In the rows, zero is written as 128.
These are runs of 6 systems, one row a step. Runs of the same system follow the same rule from any start.
seq 1, C (8 x 26):
[[ 89 161 138 159 111 130 139 189 139 131 129 148  93  94 122 113  80  74
  111 144 142 104 129 122  78 127]
 [108 173 145 132 112 138 154 146 152 117 114 169 130 114 112  65 145 181
  151 166 132 103  86 121 123  88]
 [107  94 166 133  88 151 154 100 125  59  98 142 173 118 122 140 122 167
  120 161  87 128 154 127 139 145]
 [117 114 136 115 118 120 150 174 123 101 103 143 108 106 119 137  87  42
   70 140 127 100 151 116  95 169]
 [125 164 108 103 144 109 142 172 148 124 115 156  85 125 116  60 168 131
  108 160 137 101  77 119 109  70]
 [ 96  98 144 149  99 143 123  94 132  53 124 122 141 136 130 129 166 203
  135 162  74 150 139 133 133  78]
 [ 85 100 149 168  91 142 119 151 121  94 129 119 116 101 129 176  66  62
   95 127 107 128 183 125  85 169]
 [116 193 118 123 135 120 142 197 154 168 123 168  82  99 108  65 113  90
  120 140 171  83  78 117  90 107]]
seq 2, K, 8 rows:
[[175  70 121  61 143 134 142 102 124 123  92 136 137 130  95 171 131  91
   72 110 121 116 139 124 157 175]
 [168 150  93  41 161  97 147 138 116 135 111 109 111 154 146 137 139  96
   81 117 126 133 130 153 111  91]
 [125 126  99 116 157  99  98 130  93 134 151  74 131 135 168 119 194 158
  138 143 123 159 119 155 138  76]
 [128 110 129 197 145 119 100  94 109 140 171  90 125 147 142 182 137 126
  152 119 130 172 147 126 167 139]
 [159 177 121 146 134 124 138 111 151 181 150 145 120 170 128 134  76 105
  160  79 158 129 128 105 125 150]
 [148 130 118  90 128 141 116 127 134 170 126 147 163 117 124  60 152 172
  172 100 152 100  88 117 131 146]
 [140  50 135 110 131 147 112  98 109 126 112 124 159  96 102 155 165 143
  116 131 121 124 124 128 180 177]
 [169 136 119  90 151 110 161 118 127 135 110 125 113 154 119 190  98  64
   72 113 132 135 151 135 137 139]]
seq 3, U:
[[106 107 137 166 100 145 112  74 144  67 143 105 114 160 131 185 126 170
  129 123  70 170 168 142 115  75]
 [ 77 161 136 162 104 150  90 154 122 167 162  98 108  86 139 174  76 110
  142 109 141 144 152 176  68  96]
 [106 172 135 156 128 145 123 162 145 185 138 162 118  76  99  75 147 158
  166 148 179  97  60 126 135 108]
 [134 127 177 139 107 148 184  94 132  98  92 170 201 125 111 112 124 185
  152 167 127 112 123 107 189 176]
 [127 118 144  90 118 114 162 158  88 103  95 111 169 114 159 160  75  56
   78 140 120 119 184 137 110 194]
 [133 129  83  99 166  82 119 197 124 122 128 125  57 129 135  67 177  63
   80 145 136 105  95 107  99 102]
 [133  94 120 166 126 121 124  74 164  55 137 147 101 187 115  98 193 195
  143 144  76 147 111  88 156  81]
 [ 95 111 151 162  74 162 107  87 123  96 145  92 149 139 150 211  55 134
  136  91  85 167 209 158  85 131]]
seq 4, C:
[[117  96 141 102  84 160 108 134 115 144 122 123 181 101 143 132  54 105
  144  70 128 106 178 131  74 211]
 [150 118 116  97 158 134 122 167 136 196 115 165 105  72  73  90 155  96
  115 127 187  76  57 112 155 162]
 [168 142 132 100 145 134 167  59 157 106 103 150 125 163  88 166 176 199
  117 154 109 150  96 145 194  58]
 [118 111 132  92 111 119 131 116  79  83 119  65 175 142 184 200  86 106
   96 121  87 168 214 175  94 133]
 [108 130 101 158 167  82  97 225  85 179 159 104  93  88 160  78 145  37
  119 145 176 111 109 109 111 169]
 [146 166 121 198 150 117 141  90 184 127 153 173  83 182  98  80 190 198
  177 148 134 136  59  79 184  70]
 [127 109 152 121  66 167 127  44 145  69 126 114 186 182 152 182  59 185
  153  70  61 160 211 144  88 134]
 [106  91 115  89 118 138  81 213  84 194 130 107 139  41 137 115  78  31
  107  87 171  81 147 138  65 224]]
seq 5, U (8 x 26):
[[113 104 111 148 120 129  95 119 143  97 149 117  91 147 132 123 147 139
  128 116  98 144 137 120 100  91]
 [101 125 133 163 102 156  98 113 148 130 151 126 109 117 114 152 111 151
  146 109 119 138 134 136 103 101]
 [105 157 145 136 104 159 124 134 139 161 132 140 137  89 109 140 101 149
  148 123 149 117 118 150 111 115]
 [120 149 152 119 120 138 150 141 122 145 109 147 162  88 116 118 127 148
  135 156 152 110 104 139 147 141]
 [133 128 145 123 134 116 166 142 108 108 103 138 158 118 128 126 132 112
  106 167 134 118 128 120 161 165]
 [137 128 121 122 142  97 154 148 116  95 118 126 119 151 145 121 127  83
   94 150 115 126 144 110 126 143]
 [125 116 106 133 132 106 114 140 129  93 142 118  99 159 149  96 150 116
  119 125 105 135 135 109 103 107]
 [110  98 120 159 112 142  92 110 142 106 151 118 107 139 126 129 139 150
  142 107 100 139 137 119 104 109]]
seq 6, L, 8 rows:
[[ 96 124 123 137 114 129 105 168 128 123 138 125  98 102 130 109 119 100
  117 124 126 116 131 128  79 121]
 [109 126 134 153 113 145 125 130 163 112 130 162  94 115  92 105 136 145
  133 138 120 112 101 110 116 102]
 [109 136 157 127  94 154 151 114 143  96 109 142 146 120 115 153 101 155
  119 142 107 126 147 143 116 111]
 [103 138 137 111 114 133 134 171 109 134 116 124 137  85 132 132  99  95
  107 140 140 112 137 149  98 141]
 [122 138 124 139 138 119 140 163 141 122 121 157  94 112 105  88 150 113
  112 159 141 105  89 105 133 118]
 [121 132 142 140 113 125 161 108 143  67 111 145 130 155 129 129 130 151
  115 160  95 135 140 116 131 105]
 [ 99 126 132 121 106 125 122 155 108 106 130 102 137 120 160 136  93  97
  109 126 109 131 173 147  76 135]
 [109 121 111 146 128 129  97 170 143 145 144 143  83  97 114  87 141 104
  128 122 143 104  97 111  96 124]]
seq 7, L, 8 rows:
[[116 161 156  82 101 149 147 112 105 134 108 113 211 106 158 129 115 201
  156 138 126 134 142 180 125 109]
 [112  74 138 133 144 121 112 172  76 145 121 108 155  57 129 133 150  77
  102 157 154 113 127 129 159 206]
 [170 158 119 166 162  98 169 125 169 131 127 177  66 183  93 115 124  75
  108 134 145 115  95  64 166 143]
 [150 171 118  75 115 112 163  92 134  83 117 120 165 202 177  95 125 194
  149 116  87 149 153 138  98  73]
 [ 87  41 114 113 117 130  57 158  67 115 146  59 153  75 169 129 160 118
  122 118 109 138 168 158  93 158]
 [130 103 117 211 148 136  93 132 173 170 166 159  32 116  61 154 125  63
  123 105 158 117  92  80 150 148]
 [156 220 146 109 107 151 180  64 190 135 115 174 142 189 110 133  87 212
  171 109 124 136 112 141 126  53]
 [ 94 100 148  50 102 144 119 149  47 125 104  71 241  56 179 137 138 176
  129 152 120 129 164 203 115 151]]
seq 8, K (8 x 26):
[[156 169 116  51 128 129 149  83 129 125 114 101 158 172 153 171 112 176
  123 101 107 159 153 182 108  62]
 [ 99 125 111 124 141 114  71 176  66 187 165  59 153  75 182 125 139 109
  148 117 160 142 140 170 105 139]
 [145 115 121 215 176 101 118 131 137 154 160 141  70 133  95 135 177  88
  128 155 159 137  83  79 203 147]
 [183 179 145 113 119 135 185  48 170 119 109 161 166 213 123 143  93 187
  161 105 114 142 134 117 161 117]
 [121 113 122  55 103 140  96 152  80 163 125  89 214  95 183  91  95 140
  162  77 138 111 165 159  73 186]
 [132  45  97 154 173 108  83 172 112 144 144 124  62  84  92 109 198  52
   85 142 150 106  89  89 162 173]
 [189 152 124 121 151 121 183  44 188  92 108 163  89 214  82 181 145 160
  100 134  99 154 110 114 185  59]
 [123 177 133  45  96 144 125 115  91 158 128  77 221 135 202 142  68 186
  170  79 122 150 184 203  64 105]]
seq 9, X, 8 rows:
[[113 140 111 129 138 103 105 147  93 134 154  81 145 136 184 101 156 145
  153 133 126 150 139 147 115 103]
 [122  94 122 187 141 125  87 126 118 157 164 116 119 117 129 121 157 123
  160 121 146 137 112 104 160 162]
 [163 147 133 135 124 141 142  86 160 162 131 156 138 164 107 137  96 139
  161  84 142 125 121 106 144 153]
 [143 142 122  52 117 137 131 127 116 151 108 122 177 118 144 106 116 156
  139 102 133 114 132 157 101 129]
 [126  80 123 108 153 128 105 146  95 146 122 107 131  75 113 141 173 112
  101 149 143 121 110 145 158 147]
 [164 144 131 151 159 112 161  99 142 136 129 141 101 162 103 183 131 104
  105 139 140 145 118 116 182 125]
 [143 187 121  96 131 104 157 124 120 122 128 111 154 179 178 113 109 149
  143 121 118 145 149 143 106  96]
 [100  89 110 133 136 114  78 159  83 134 153  86 146  96 166  85 176 137
  145 134 128 132 125 133 118 143]]
seq 10, W (8 x 26):
[[122  67 115 122 121 140  96 112 132 103 130 121 115 123 116 117 166 147
  122 120 102 127 126 116 126 127]
 [140 120 120 126 126 147 122 105 155 138 132 138  88 134  91 177 106 104
  107  97 124 131 134 131 116 115]
 [128 182 125 103 127 133 130 144 127 175 132 123 133 116 133 131 105 137
  141 114 156 125 116 161 107  97]
 [108 118 148 139 125 135 126 128 104 128 126 116 168  93 135 124 160 177
  147 162 136 133 117 147 162 128]
 [133 113 152 171 128 124 158 110 130  99 120 140 130 139 113 169 117 103
  109 149 121 136 143 107 169 162]
 [145 178 118 117 137  97 157 159 131 134 127 137 121 163 154  99  94  82
  121 120 139 120 137 109 103 137]
 [117 105 108 105 126 118 100 145 109 114 133 111 144 123 160  57 177 168
  150 130 115 122 114 124 108 116]
 [124  54 127 155 119 151  99  87 146  95 135 128 100 127  92 165 152 136
  113 116  97 137 134 111 142 132]]
seq 11, W:
[[ 95 136 134 129  94 165  93 119 136 145 145 114 132  99 126 147 105 165
  154 100 122 134 137 164  82  93]
 [ 95 124 157 160 106 164 116 137 126 157 130 135 139  62  97 158 109 138
  138 142 151 119 120 147 138 144]
 [127 169 164 142 117 138 179 134 141 134 103 170 148 113 104 131  98 129
  127 160 151 110 112 117 156 148]
 [125 152 147 102 114 115 173 142 111  91  98 136 179 142 161  98 106 136
  125 156 115 119 149 123 122 148]
 [103  87 125 132 120 110 122 160 103  75 122 114 129 119 154 100 146 100
  100 156  98 125 151 110 109 148]
 [119 115 110 154 126 122 117 139 161  93 135 151  59 146 107 106 138 101
  104 128 107 118 118  93 102 104]
 [124 153 117 117 103 147 114 109 164 130 142 135 110 154 125 117 102 162
  153  84 112 128 133 136  74  80]
 [ 96 106 139 123  99 165  84 127 116 155 140 110 152  72 124 149 112 154
  151 104 134 128 139 164 101 134]]
seq 12, X (8 x 26):
[[143 183 141 184 131  93 169 131 125 135 144 142 151 183 167 101  82 100
  165 127 146 134 145  84 140 179]
 [139 115 110  91 118 113 123 142 125 114 126 135 167 153 167  21 147 154
  163 106 118 100 124  90 101 167]
 [138  19 114 113 124 151  75  97 127 113 128 119 129 111 101 128 176 140
  120  95 102 118 128 109 143 169]
 [164 121 114 107 133 149 121  88 163 160 130 134  82 146  79 210  87  89
   98  70 129 136 138 135 122 120]
 [131 208 114  65 131 129 139 149 139 168 122 127 118 120 133 124 116 148
  125 122 149 126 108 181  84  45]
 [ 84 118 147 148 134 132 113 149  84 130 132  99 159  63 135 130 189 175
  139 193 143 140 104 165 169 107]
 [133 129 160 211 140 114 158 113 113 130 139 128 139 138 123 188 102  82
  127 154 146 149 148 102 195 193]
 [163 199 116 100 131  90 177 149 141 127 119 151 144 199 168  67  81  98
  140 109 136 112 139  94  96 147]]

Name the system that made each run.
seq 13:
[[137 155 135  99 109 136 149 126 139 132 113 148 165 141 138  89 105 156
  152 114 131 109 125 127 109 137]
 [117  80 131  98 121 136 113 139 103 115 112 118 157  90 130 117 154 136
  117 139 123 117 129 138 129 155]]
 : X
seq 14, 2 rows:
[[101 128 162 144  81 161 134 116 125 116 123 123 158 112 132 189  46 114
  125 110 116 137 184 147  94 159]
 [111 166 115 120 131 117 132 205 138 158 126 151  88  94 119  76 102  65
  110 132 162  87 102 114  79 133]]
 : K
seq 15 (2 x 26):
[[190  61  76  66 162 115  99  93 137 129 126 117  97 168 109 133 171 106
   94  73 110 128 123 106 141 141]
 [166 129  87  78 151 132  98  81 145 159 145 100  90 162 114 180 149 151
  118  71 118 157 123 161 119  60]]
 : X
seq 16:
[[154 192 126  31 133 138 152 128 113 188 104 124 193 112 142 109 125 189
  153 117 160 117 100 184 124  95]
 [127  60 134 115 163 111 121 143  64 122 107 100 171  69 128 134 212 130
   99 190 139 129 106 138 208 171]]
 : L
seq 17 (2 x 26):
[[117 100 106  83 132 126  80 167  84 165 139  90 166  81 163  76 162 138
  149 111 148 114 120 150 104 149]
 [135  60 134 149 142 147 117 100 144 110 116 151  98  96  61 152 194 145
  102 157 122 123  86 109 193 129]]
 : W
seq 18:
[[129 152 122  34 135 134 133 166  95 171 100 102 153  77 136 156 106 102
   90 125 154 115 132 192  93 114]
 [124 132 123 134 174  99 144 166 103 141 119 126  99  86 106 132 198 111
   90 203 159 127  75 138 188 101]]
 : X
seq 19 (2 x 26):
[[155 175  95 144 168 101 122 144 156 178 154 144  69 156 118  89 157 121
  144 119 163 125  71 106 139  87]
 [138 119 144 130 116 155 128  60 131 131 129 128 186 139 123 131 163 235
  183 125 121 146 114 138 180 116]]
 : K
seq 20 (2 x 26):
[[111 184 149 151 106 124 149 106 120 112 139 109 169 162 174 142  98 178
  165 138 114 160 159 154 117  90]
 [ 90  93 143 186 116 123  95 160  83 127 152  97 156  94 163 127 117  98
  150 137 133 135 159 119 125 194]]
 : W
seq 21, 2 rows:
[[133  92 127 159 140 145 104 105 138 145 142 129  97 109  87 174 150 124
  121 122 134 138 109 125 160 126]
 [159 184 132 122 139 128 161 109 147 171 129 145 126 155 113 161  92 122
  136 110 155 131 120 134 142 118]]
 : W
seq 22 (2 x 26):
[[128 134 172 121 105 171 147  79 121 152 110 133 205  97 110 177 114 204
  164 137 140 137 129 166 175 141]
 [129 130 165 136 134 118 171 148  87 133 100 123 174  97 131 184  86  70
   96 166 153 126 156 140 170 202]]
 : W
seq 23 (2 x 26):
[[154 144 135  90 125 121 156 117 117 132 112 134 178 151 152 103 115 145
  146 120 132 122 138 123 136 156]
 [147  82 117 107 141 115 122 127 109 120 122 122 148 130 136 106 155 119
  120 126 125 119 130 108 149 174]]
 : C
seq 24, 2 rows:
[[105 114 131 147  93 115 137 157 131  61 124 141 139 157 165  61  97 104
  132 125  92 109 166  81  73 174]
 [110  82 114 135 107 142  99 158 161 107 128 168  86 107  96  51 145 116
  126 112 116  81 101  80  88 149]]
 : C
seq 25:
[[156  89 138 107 137 128 129  78  97 120 123 105 206 142 150 122 176 198
  163 131 119 148 132 130 190 158]
 [158  80 121 132 150 114 115 111  93 153 137  91 146 139 141 188 110  63
  112  92 139 145 166 119 160 210]]
 : L
seq 26:
[[132  97 113 182 138 106 101 106 122 111 164 107 123 172 157 108 161 137
  158 116 114 155 137  92 145 141]
 [147 117 111 142 116 139  93  96 149 155 159 124 124 163 133 123 104 135
  170  56 127 133 142 108 108 151]]
 : X
